(in the rows, 128 means zero)
Each path below is one point turned by a fixed rotation once a step. After each direction that follows a path, write how fast that rotation turns it, in degrees per step (0 if it stays still).
Each turn is a multiple of 5 degrees from 10 to 175, or 0.
Each row of a path follows its step; steps can be skipped.
Rotation 1:
step 0: 112 125 123 137 123 143 118 119 136 169 116 140 109 122 122 120 129 162 126 106 105 129 110 159 131 134 131 112 139 128 136 123 148 109 123 116 86 124 130 119 126 121 131 104 131 135 128 111 136 109 138
step 1: 120 100 112 140 116 128 162 127 115 105 124 158 141 124 98 129 130 146 146 140 140 165 133 128 107 130 117 129 129 100 119 131 148 142 105 118 140 130 121 142 126 144 126 129 135 124 142 121 134 119 144
step 2: 120 136 146 96 94 132 139 114 137 160 121 126 135 124 129 129 104 139 142 106 109 132 142 160 115 149 110 118 135 144 126 125 123 119 130 124 130 124 140 141 113 124 131 113 159 110 136 134 103 137 128
step 3: 81 104 129 147 151 133 158 122 124 157 147 132 125 123 122 109 133 134 138 123 127 132 108 113 115 154 141 137 117 112 117 118 146 123 104 129 117 115 135 141 126 127 127 116 124 153 125 128 133 145 139
step 4: 144 101 117 113 117 113 131 123 140 122 120 116 137 127 118 128 131 132 142 105 99 136 117 129 112 148 114 122 141 121 87 150 107 163 116 123 138 138 138 132 118 140 119 123 153 109 116 117 134 115 137
step 5: 91 117 138 119 130 142 154 125 128 136 147 123 109 112 129 123 118 142 150 125 120 126 130 156 84 118 146 127 127 151 122 118 113 117 128 107 127 124 134 98 133 94 128 118 122 132 127 132 126 119 127
step 6: 133 107 125 128 147 128 137 102 98 143 130 135 138 129 114 134 145 151 144 117 107 126 125 122 123 111 126 135 147 138 105 126 137 133 110 131 122 141 107 145 134 162 126 106 154 152 124 117 158 135 121
step 7: 120 143 121 130 111 113 128 126 136 134 116 132 123 124 132 126 109 129 153 124 109 170 135 161 135 129 152 117 142 113 116 147 114 133 103 99 123 121 151 118 127 110 130 110 140 127 145 141 148 107 130
step 8: 115 115 139 135 108 135 158 110 105 131 139 135 133 126 140 129 100 129 154 123 118 120 133 138 99 126 118 117 130 137 116 124 167 133 101 135 123 133 113 117 151 136 129 144 118 141 144 101 120 152 133
step 9: 106 113 109 118 138 112 113 112 152 169 104 137 128 126 111 136 125 123 150 85 116 134 137 139 125 117 140 115 121 110 120 128 129 139 128 126 111 111 117 156 122 144 136 116 140 110 134 132 136 127 123
step 10: 123 115 122 165 99 134 156 135 150 138 117 136 121 127 123 121 105 133 124 144 123 140 117 141 93 130 121 145 135 129 104 137 146 121 103 119 108 119 139 124 124 115 106 132 132 136 108 125 133 111 153
step 11: 100 108 134 96 104 130 127 126 115 116 137 143 136 106 112 150 127 163 133 93 126 131 132 130 107 137 123 114 136 141 112 118 134 143 106 126 131 131 107 144 108 139 143 133 126 111 120 137 129 135 117
Speeds:
126 130 128 123 130 128 126 130 125 125 123 133 120 129 125 135 138 125 135 122 124 131 126 117 130 129 127 128 128 124 122 123 139 127 130 123 138 127 122 127 126 130 126 128 125 134 127 128 127 130 130 -> 140
138 132 124 122 131 133 126 122 122 127 131 128 125 124 135 130 130 137 124 127 138 134 130 130 125 128 129 133 131 127 135 126 131 131 126 116 126 130 126 125 127 128 130 124 132 131 131 124 131 124 126 -> 60
114 130 124 124 130 123 130 134 123 125 129 131 126 123 133 126 131 125 129 130 138 123 132 134 127 125 131 137 128 122 125 135 132 131 130 132 132 127 131 130 125 129 128 122 125 126 132 130 130 124 127 -> 175
127 129 129 130 131 124 129 128 132 129 127 127 120 126 130 128 130 132 131 137 129 132 133 125 135 134 121 123 129 129 127 129 130 135 129 129 121 129 132 127 124 129 123 133 129 127 125 130 144 126 136 -> 115
130 131 130 130 133 125 126 126 122 124 129 125 125 128 133 127 129 122 136 130 120 126 129 130 130 118 136 124 131 131 125 131 123 130 128 128 128 131 127 118 138 130 128 128 130 135 132 127 137 127 122 -> 40
131 125 123 119 134 129 132 121 135 123 129 123 125 124 123 131 129 125 134 134 129 126 129 131 127 124 126 126 126 123 126 125 134 121 128 136 126 136 126 131 130 118 133 133 134 126 131 127 125 124 127 -> 100
126 125 131 122 121 133 130 132 124 130 135 127 127 130 132 130 131 124 123 134 123 130 123 135 124 128 127 123 130 124 127 128 134 124 135 128 119 124 130 128 123 123 126 130 122 137 124 124 131 133 122 -> 140
134 130 124 130 131 127 128 121 129 127 128 140 132 129 127 131 128 121 124 133 131 123 126 132 122 139 123 126 133 136 119 130 131 129 130 131 129 135 127 126 127 134 125 125 127 129 129 127 129 131 123 -> 160
